Each path below is one point turned by a fixed rotation once a step. After each direction that follows a path, write how fast that rotation turns it, in degrees a step (0 if it stays still).
Each turn is a multiple of 5 degrees from 10 to 175, or 0.
Each row of a path follows its step; steps can be skipped.
path 1
step 2: [2.341, -0.176, -1.334, 0.516, 1.275, -0.241, -3.726, 2.521, -2.459, -1.677, -2.152, 0.768, 1.780, -0.849, -0.005, -0.217, 0.951, -0.323, -1.011, 1.299, 2.516, 3.548, -1.005, -1.016, 1.496, 1.711, -2.050, 0.721, 0.376, 1.482, -0.262, 0.925, -0.842, -2.732, -0.123, 2.834, -2.633, 0.038, -1.128, -1.604, 0.587, 0.905, -0.650, 0.986]
step 4: [0.858, -0.529, -0.715, 0.017, 0.047, -0.665, -2.420, -1.017, -3.255, 0.177, 1.884, 2.871, 1.509, 2.291, 1.627, -2.385, 2.794, -1.147, 0.781, 1.351, 2.513, 0.610, 2.997, -0.953, -0.880, -0.043, -0.272, 0.574, 0.334, 1.339, -2.412, 0.987, 0.173, -1.237, -0.219, 3.403, 0.627, -1.273, -2.253, 2.061, -1.964, -0.493, 0.616, -1.174]
step 7: [1.066, -1.884, -0.413, -0.552, 0.813, -1.288, -0.206, 0.490, -1.728, -2.867, -4.159, 2.290, 1.454, 0.923, -0.488, -1.378, 0.572, -1.659, -1.885, 2.259, 3.266, -0.910, 3.933, -1.933, 0.087, 2.206, -3.088, -0.614, -0.698, 1.050, 1.484, -1.114, -0.417, -1.341, -0.313, 0.110, 0.003, 0.469, 1.445, 0.649, 1.261, 0.429, -0.810, 0.751]
step 8: [2.786, 1.515, 0.266, -2.916, 0.985, -1.984, -0.323, -0.405, -3.057, 0.384, -0.653, 1.105, 0.091, -0.084, -0.387, -1.512, -1.665, -0.711, -1.175, 2.982, 1.516, 1.873, 0.981, -2.223, 2.755, 3.025, -1.016, -2.626, 0.770, 0.344, -0.688, -0.964, -0.798, 0.357, -2.026, 1.269, -0.404, -0.019, -1.170, 1.547, -3.790, -0.349, -0.659, 1.661]
step 10: [0.342, -0.310, 0.392, -1.284, 1.223, 1.698, -0.970, 1.319, 0.296, 2.079, -2.517, 2.000, 3.832, 0.397, 2.484, -3.866, 0.451, -1.848, -0.593, 2.529, 1.525, 1.642, -0.183, 0.256, -0.864, 2.095, 1.525, -1.431, -2.549, -1.245, -0.373, 1.402, -2.728, -2.005, -0.221, 2.162, 0.536, 0.471, -0.813, 0.038, -1.509, 0.558, -0.075, 0.395]
step 11: [1.692, 0.270, 0.773, -2.543, -1.376, -1.840, 0.802, 1.557, 1.402, 0.097, -0.972, 0.687, 3.595, -0.410, 0.757, -2.360, -0.811, -1.468, 1.309, 2.099, 4.003, 0.021, 0.603, -0.667, 2.317, -0.969, -0.956, 0.327, -0.316, 0.974, -2.442, 1.738, -1.150, -0.733, 0.082, 2.284, -0.810, -1.085, 2.858, -0.348, 1.099, 2.988, -0.927, 1.862]
step 12: [1.170, 1.560, 1.426, -2.553, 0.087, -1.544, -2.307, 1.938, 0.541, 1.705, -0.920, 1.485, -0.298, 1.984, -1.825, -1.345, 0.760, -0.045, -0.687, 3.709, 2.870, 0.269, 3.886, -0.258, -0.958, 0.363, 0.458, 1.556, -2.359, 2.755, -1.543, -0.046, -1.427, -1.752, 0.063, -0.739, -0.807, 1.143, 1.791, 2.327, -0.927, -0.766, 0.322, 1.618]
step 14: [1.437, -0.341, -0.194, 1.041, -0.776, -0.807, -2.276, 1.484, 0.339, 0.952, -1.089, 2.004, 0.682, -2.030, 0.375, -0.677, -0.556, -0.487, -0.900, 2.203, 1.844, 4.542, 0.575, -0.537, 4.219, 1.067, 2.740, -1.489, -2.432, 3.814, -0.805, -0.871, 0.793, -1.186, -0.262, 1.795, 0.653, 1.853, 0.182, -0.369, -0.031, -0.965, -1.040, -0.682]
step 15: [2.046, 0.080, -1.462, 1.641, 0.446, -1.563, -1.784, 1.428, -1.128, -2.570, -1.166, 1.187, 2.381, -0.634, 2.380, -2.315, 0.802, 1.096, -1.782, 1.301, 3.571, 0.929, 0.596, -2.175, -1.031, -1.768, 2.628, 0.078, -1.691, 0.133, 0.132, 0.785, -0.223, -1.807, 0.678, 4.274, 0.364, -0.967, 1.362, 2.042, -0.956, -0.729, -0.526, -0.459]
[0.547, 0.061, 0.097, 0.079, 1.061, 0.366, 0.319, -0.415, 0.044, 0.419, 0.246, -0.706, -0.124, -0.394, -0.409, 0.036, 0.033, 0.349, -0.921, 0.320, 0.612, -0.985, 0.409, 0.189, -0.553, -0.869, 1.024, 0.666, -0.413, 0.643, 0.235, -0.136, 0.176, 0.018, 0.377, 0.043, -0.374, 0.079, 0.423, 1.060, 0.063, -0.288, 0.482, -0.834]
125
[0.202, 0.296, -0.039, 0.114, -0.850, 0.494, -0.196, 0.130, -0.228, 0.283, -0.423, -0.387, -0.382, 0.667, 0.648, -0.163, -0.213, -0.220, 0.296, -0.582, -0.699, -0.671, 1.268, -0.493, 0.644, 0.163, 0.736, 0.399, -0.221, 0.004, -0.085, -1.264, 0.280, -0.147, -0.138, -0.014, -0.919, 0.481, 0.046, 0.372, 0.736, 0.506, -0.216, 0.670]
55
[-0.550, 0.752, 1.105, -0.091, -0.170, -0.114, -0.435, 1.227, 0.776, -0.260, 0.096, -0.232, -0.097, -0.267, 0.816, -0.296, -0.202, 0.605, -0.440, 0.241, -0.102, 0.897, -0.129, 0.455, -0.177, -0.697, 0.829, -0.231, -0.339, 0.586, -0.324, 0.716, 0.342, 0.013, -0.165, -0.414, -0.090, 0.002, 0.665, 0.128, 0.327, -0.107, 0.004, 1.032]
25
[-0.439, -1.101, -0.119, -0.732, 0.657, -0.257, 0.083, 0.146, -0.022, -0.405, 0.372, -0.059, 0.578, 0.223, -0.418, 0.344, -0.080, -0.413, -0.100, -0.121, 0.178, 0.166, -0.051, -0.530, 0.055, -0.207, 0.082, -0.500, 0.113, 0.151, -0.747, -0.135, 1.651, -0.454, 1.122, -0.127, -0.330, -0.083, -0.517, -0.222, 1.079, 0.340, 0.625, 0.406]
160
[-0.061, -0.605, -0.267, 0.836, -0.481, 0.005, 0.664, -0.345, 0.708, 0.362, 0.425, 0.328, 0.964, 0.042, 1.019, -0.479, 0.283, -0.409, 0.682, -0.017, -0.049, -0.010, -0.215, -0.506, -0.184, -0.105, 1.746, -0.153, -0.324, -0.522, 0.007, 0.141, -0.079, 0.334, 0.683, 0.287, 0.421, -0.861, -0.039, -0.050, -0.439, -0.141, -0.081, -0.081]
70
path 2
step 1: [0.869, 3.069, 0.785, 1.716, 2.215, -2.306, -0.197, -2.401, -0.706, 1.914, -3.485, -1.073, -1.604, -0.515, -1.470, -1.012, 1.981, 0.717, -3.032, 1.214, -1.754, 1.971, -0.459, 0.365, -0.553, -2.110, 0.416, -0.372, 0.079, 1.285, 1.246, -0.345, 1.784, -1.676, 0.565, 1.083, 0.021, -1.969, -1.977, -0.369, -0.638, -0.324, 0.230, -0.393]
step 3: [-2.429, 2.969, 1.732, 1.479, 0.979, 2.151, -0.712, -1.418, 0.924, 1.541, -0.305, -1.293, -2.089, 1.183, -2.189, 2.400, -1.251, -0.157, -2.650, -2.239, -0.051, -1.095, 0.962, -1.606, -1.610, 1.665, 2.046, -1.361, 1.308, 1.399, -0.472, 1.773, -0.034, -0.370, 0.963, 0.692, 2.252, 0.614, 0.380, -0.550, 1.682, 1.671, -0.497, -0.857]
step 4: [0.505, 1.575, 3.558, 0.931, 0.323, -1.851, -1.591, -0.177, -0.444, 3.138, 0.385, 1.594, -2.746, -1.080, -0.761, -0.598, -1.811, -0.145, 0.196, 0.250, -1.474, -0.096, -0.252, 0.604, -2.421, 1.189, 0.632, 2.118, 0.258, 0.332, 1.456, -1.230, -3.145, -1.145, 3.582, 1.671, 0.791, -1.314, -1.101, -0.520, -1.216, 0.263, 0.704, 0.738]
step 6: [-0.229, 3.386, 3.337, -3.192, 0.289, 0.759, -1.794, -0.129, -1.023, -0.376, 0.980, -3.221, -3.097, 0.847, -0.177, 2.197, -0.266, 0.091, 0.462, 1.725, 0.763, 0.132, -1.251, -1.186, 0.258, 0.840, -0.860, 0.609, -2.504, 0.421, 0.212, 1.661, -2.404, 0.004, -0.518, 0.038, 1.554, 1.416, 1.507, 0.802, -0.758, 1.238, -1.269, -0.462]
step 7: [1.423, 0.082, 1.923, 0.178, 2.222, 0.018, 0.783, 0.936, -0.746, 0.013, -1.047, -1.478, 0.823, -1.454, 1.055, 2.264, -0.297, 0.197, -0.864, 2.006, -2.637, 0.396, -0.788, 1.764, -0.846, -0.957, -0.543, 1.453, -1.547, 0.636, 2.198, -1.256, -1.219, -2.431, 1.127, 3.084, 0.555, 0.156, 0.442, -1.368, 1.966, 4.486, 0.345, -0.505]
step 9: [1.703, 1.466, 0.122, -1.710, 0.396, 1.225, -0.454, -1.739, -0.530, -0.863, -2.933, -2.016, -1.195, -0.378, -1.508, 0.771, -0.748, 2.507, -0.134, -1.239, 0.047, 2.593, -1.663, -1.405, 1.290, 1.511, 2.405, 0.776, 0.182, 2.102, 1.737, -0.298, -0.012, -2.380, -2.044, -0.392, 0.849, 0.355, -1.921, 1.732, 0.646, 1.610, -0.835, -3.251]
step 12: [0.643, 1.136, 3.474, 0.137, -0.866, 0.065, -2.281, -2.618, -0.609, 1.397, 1.104, -0.398, -0.668, 1.526, 0.338, 1.139, -1.599, -1.113, -0.293, -1.901, -1.010, -0.951, -0.770, -1.688, 0.309, 2.894, 1.675, 2.787, 1.047, -2.092, 0.151, 1.006, 0.216, -0.874, -2.748, 0.697, 2.470, -0.502, -3.082, -0.973, -0.993, 0.269, 0.189, -1.145]
step 13: [1.067, 2.017, 3.189, 1.407, 2.631, -0.577, -1.003, -0.032, -0.091, 1.198, -0.617, -0.802, -1.908, 2.374, -2.213, 0.100, -0.437, -0.726, -2.302, 1.931, -1.235, 2.357, 0.222, -0.924, -0.689, -0.643, -0.291, 0.213, 2.060, 0.079, -0.354, -0.277, 1.746, -3.417, 1.110, 1.003, 1.478, 1.387, -0.520, -1.851, 0.646, -0.241, 0.918, 3.013]
step 15: [-1.008, 0.888, 0.173, -0.873, 0.778, 1.167, -1.609, 0.139, -0.731, 0.365, 1.681, -0.870, -1.535, 1.150, -1.046, 2.670, -1.105, -1.437, -1.249, -0.893, -0.239, 0.889, 0.505, 0.917, -0.229, 2.878, 0.822, 1.195, 0.862, -0.016, 0.285, 0.462, 0.370, 0.122, -0.318, -0.350, 1.129, 1.616, 0.034, -1.070, 3.058, 5.684, -3.362, -0.276]
[0.447, -0.343, 0.141, 0.031, -0.072, -0.503, 0.233, -0.534, 0.151, 0.717, 0.172, 0.534, 0.029, 0.148, 0.601, -0.657, 0.906, 0.760, -0.188, 0.084, -0.685, -0.296, 0.564, 0.696, 0.257, 0.675, -0.497, 0.062, -0.517, -0.021, -0.336, -0.926, 0.393, 1.266, -0.165, -0.622, -0.055, -0.155, -0.501, 0.570, 0.445, 0.123, -0.991, 0.117]
115
[0.141, -0.280, -0.286, 0.204, -0.264, -0.326, 0.630, 0.992, 0.317, 0.160, 0.415, 0.029, -0.149, 0.051, 1.092, 0.052, -0.609, 0.886, 0.018, 0.936, 0.087, 0.586, -0.253, -0.512, -0.599, 0.408, -0.266, -0.492, -0.538, 0.572, 1.047, 0.549, 0.044, -0.290, -1.139, -0.395, -0.079, -0.608, 0.346, 0.324, 0.135, 0.521, 0.184, -0.275]
35
[-0.560, -0.147, 0.285, 0.154, -0.415, 0.492, -0.086, 0.625, 0.722, 0.372, -0.026, -0.386, -0.439, 0.311, -0.157, -0.103, -0.237, -0.790, -0.836, 0.381, -0.730, 0.732, 0.259, -0.317, 0.166, -0.390, -0.408, -0.913, 0.408, 0.393, -0.717, -0.175, 0.254, 0.772, -0.293, 0.646, 0.062, 0.788, 0.578, 1.180, 0.349, -0.725, 0.172, -0.118]
140
[0.231, 0.043, -0.335, -1.023, 0.025, 0.892, -0.184, -0.164, -0.412, 0.911, 0.705, 0.022, 0.623, 0.196, -0.054, 0.308, 0.248, 0.109, 0.809, -1.247, 0.627, 0.461, 0.190, -0.607, -0.203, 0.055, -0.853, -0.325, -0.361, 0.675, -0.077, 0.965, 0.560, 0.563, -0.010, 0.613, 0.056, -0.038, -0.712, 0.187, 0.198, 0.013, 0.102, -0.109]
120
[-0.857, 0.443, 0.712, -0.086, 0.519, -0.126, -0.190, 0.254, 0.619, 0.269, 0.214, -0.902, 0.174, -0.076, -0.664, -0.473, -0.744, 0.180, 0.528, -0.449, 0.209, 0.227, 0.727, -0.224, 0.263, -0.672, 0.483, 0.936, -0.612, -0.258, 0.104, -0.559, 0.651, -0.053, -0.519, 0.043, 0.769, -1.054, 0.315, 0.535, 0.180, 0.503, -0.588, -0.009]
120
[0.944, -0.160, 0.001, 0.031, -0.811, 0.479, -0.104, -0.046, 0.238, 0.203, 0.664, -0.355, 0.991, 0.029, 0.346, 0.058, -0.756, -0.602, 0.358, -0.394, -0.960, 0.352, 0.100, 1.043, 0.314, -0.091, 0.786, 0.479, -0.078, 0.213, 0.729, -0.810, -0.660, 0.190, -0.338, 0.195, -0.163, 0.198, -0.448, -0.046, -0.127, 0.036, 0.853, -0.789]
145
[-0.388, -0.184, -0.717, -1.233, -0.132, -0.266, -0.325, 0.156, -0.899, -0.421, 0.722, -0.029, -0.563, 0.331, 0.010, 0.483, 0.113, 0.221, 0.682, 0.925, -0.400, 0.637, 0.389, 0.008, -0.366, -0.468, -0.419, 0.630, -0.250, -0.438, -0.440, -0.746, -0.548, 0.022, 0.151, 0.263, 0.078, 0.459, 0.605, -0.556, 1.119, 0.263, -0.115, -0.381]
40
